Each path below is one point turned by a fixed rotation once a step. After each direction that follows a path, write how fast that rotation turns it, in degrees a step (0 if it stays still).
Each turn is a multiple of 5 degrees from 10 to 175, or 0.

[-0.20  0.18  0.42  1.10  0.13  0.47 -0.21  2.03  1.31 -2.52  4.94 -1.57
 -1.23  2.54 -2.17 -0.65 -2.90  0.86 -2.05 -2.20  2.03 -2.54  0.00 -3.40
  0.58 -1.86  0.13  0.36 -0.07  2.87  2.16 -2.31 -1.08 -0.34  3.29 -1.34
 -3.30 -2.19  0.14  1.37  3.60 -1.10  1.36  4.84 -2.96 -0.33  2.78]
[-0.53 -1.19  0.58  0.83  0.11  0.44  1.35  2.21 -0.18 -3.61  4.37 -0.68
 -0.88  3.39 -2.61 -2.17 -2.96  0.36 -2.77 -0.72  1.45 -1.75  0.72 -0.65
  0.34 -1.46 -0.25  1.54 -1.31  1.54  1.85 -0.46 -2.35  0.62  2.36 -1.85
 -3.19 -1.22 -0.39  2.10  4.19 -1.40  1.71  4.11 -3.82  1.38  3.96]
[-0.16  0.11  0.78  1.25  0.09  0.63  0.23  1.90  1.28 -2.24  4.89 -1.77
 -1.25  2.26 -2.20 -0.73 -3.21  1.22 -2.14 -2.47  2.10 -2.18 -0.30 -3.33
  0.74 -1.91  0.18  0.73 -0.08  2.68  1.87 -2.56 -1.15 -0.29  3.16 -1.40
 -3.29 -2.14  0.44  1.57  3.57 -1.32  1.32  4.84 -2.97 -0.37  2.58]
[-0.38 -1.32  0.63  0.77  0.04  0.69  1.71  2.20 -0.61 -3.44  4.35 -0.97
 -1.07  3.31 -2.58 -2.22 -2.78  0.65 -2.90 -1.09  1.24 -1.69  0.56 -0.73
  0.45 -1.75 -0.21  1.20 -1.08  1.77  1.84 -0.77 -2.53  0.46  2.15 -1.95
 -3.34 -1.35 -0.27  1.90  4.39 -1.30  1.68  4.22 -3.69  1.30  4.01]
[-0.23  0.13  1.00  1.21  0.03  0.44  0.57  1.87  1.07 -2.11  4.94 -1.64
 -1.22  1.92 -2.22 -0.56 -3.48  1.50 -2.15 -2.48  2.25 -2.23 -0.41 -3.11
  0.74 -1.90 -0.02  0.90 -0.05  2.42  1.87 -2.46 -1.22 -0.48  3.39 -1.51
 -3.50 -2.15  0.48  1.39  3.61 -1.30  1.23  4.65 -2.89 -0.42  2.59]
[-0.37 -1.25  0.52  0.84 -0.04  0.84  2.10  2.13 -0.79 -3.22  4.38 -1.37
 -0.98  3.11 -2.56 -2.21 -2.77  0.99 -2.88 -0.97  1.08 -1.79  0.40 -0.66
  0.57 -1.54 -0.34  0.94 -0.81  1.68  1.68 -0.68 -2.61  0.60  2.03 -1.75
 -3.47 -1.51 -0.41  1.63  4.29 -1.06  1.52  4.22 -3.66  1.35  4.07]
[-0.09 -0.16  1.20  1.20 -0.04  0.34  0.81  1.75  0.81 -2.15  5.09 -2.09
 -1.31  1.83 -2.23 -0.64 -3.99  1.86 -1.89 -2.32  2.31 -2.28 -0.42 -2.77
  0.94 -1.86 -0.10  1.09 -0.04  2.21  1.85 -2.65 -1.32 -0.63  3.18 -1.77
 -3.80 -2.20  0.64  1.56  3.46 -1.18  1.24  4.58 -2.90 -0.46  2.51]
[-0.30 -1.44  0.45  0.93 -0.18  0.95  2.29  1.99 -0.99 -2.92  4.49 -1.58
 -0.92  2.97 -2.51 -2.04 -2.83  1.17 -2.98 -1.11  0.94 -1.80  0.20 -0.63
  0.46 -1.48 -0.30  0.76 -0.63  1.94  1.83 -0.70 -2.61  0.63  1.91 -1.89
 -3.55 -1.80 -0.53  1.32  4.33 -0.82  1.32  4.15 -3.63  1.20  4.33]
[-0.05 -0.24  1.46  1.22 -0.21  0.32  0.88  1.60  0.64 -2.02  4.88 -2.08
 -1.43  1.57 -2.15 -0.66 -4.14  1.90 -1.98 -2.31  2.64 -2.15 -0.15 -2.47
  0.92 -1.69 -0.15  1.36 -0.07  1.72  1.85 -2.51 -1.25 -0.49  3.09 -1.87
 -3.74 -2.32  0.54  1.44  3.68 -1.01  1.32  4.36 -2.62 -0.20  2.53]
[-0.24 -1.37  0.15  1.00 -0.32  1.05  2.34  2.01 -0.90 -2.48  4.52 -1.95
 -1.17  2.75 -2.45 -2.01 -2.68  1.27 -2.97 -1.23  1.04 -1.92  0.16 -0.75
  0.61 -1.28 -0.56  0.48 -0.46  1.61  2.04 -0.86 -2.56  0.71  1.71 -1.84
 -3.59 -2.13 -0.59  0.92  4.50 -0.46  1.17  4.20 -3.45  1.30  4.25]
[ 0.02 -0.33  1.61  1.35 -0.20  0.20  0.93  1.51  0.63 -1.76  5.04 -2.10
 -1.53  1.57 -2.20 -0.67 -4.47  2.18 -1.61 -2.09  2.91 -2.05 -0.09 -2.33
  0.95 -1.68 -0.58  1.55 -0.15  1.31  1.96 -2.43 -1.43 -0.38  3.05 -1.96
 -3.86 -2.42  0.70  1.60  3.63 -0.73  1.33  4.11 -2.76 -0.34  2.53]
[ 0.00 -1.17  0.11  1.15 -0.53  1.05  2.48  1.70 -0.92 -2.28  4.52 -2.11
 -1.29  2.93 -2.52 -2.00 -2.75  1.49 -2.79 -1.30  1.16 -2.06  0.05 -0.93
  0.91 -1.31 -0.89  0.14 -0.24  1.59  2.03 -0.84 -2.55  0.66  1.76 -1.94
 -3.65 -2.26 -0.44  0.52  4.44 -0.11  0.98  4.19 -3.31  1.25  4.45]
[-0.02 -0.53  1.67  1.48 -0.55  0.19  1.04  1.61  0.53 -1.58  4.92 -2.21
 -1.72  1.65 -2.26 -0.81 -4.53  2.07 -1.62 -1.82  3.13 -1.97  0.19 -2.13
  1.11 -1.57 -0.83  1.66 -0.13  0.91  2.16 -2.35 -1.55 -0.20  2.85 -2.13
 -3.87 -2.59  0.73  1.50  3.76 -0.57  1.33  3.83 -2.72 -0.07  2.52]
[ 0.04 -0.27 -1.05 -0.13  0.03  0.62  0.57  0.10 -0.63 -0.03 -0.15 -0.23
  0.16  0.54 -0.07 -0.44  1.23 -0.43 -0.63  0.09 -1.08 -0.13 -0.29  0.11
 -0.13  0.19  0.07 -1.31  0.19  0.72  0.13  0.48 -0.44  0.45 -0.51  0.20
  0.12 -0.14 -0.65 -0.79  0.45  0.39 -0.41  0.26 -0.22  0.48  0.96] -> 175
[-0.32  0.28  0.18  0.63 -0.36  0.78 -0.39  0.17  0.48 -0.04  0.56 -0.19
  0.84 -0.11  0.72 -1.72 -0.41 -0.15 -0.40 -0.63  0.25  0.58 -0.15  0.04
  0.31  0.43  0.44 -0.22  0.68 -0.83 -0.74 -0.06  0.70  0.77  0.14 -0.01
  0.35  0.64  0.51 -0.17  0.00  0.35 -0.30  0.43 -0.61 -0.08  0.24] -> 0
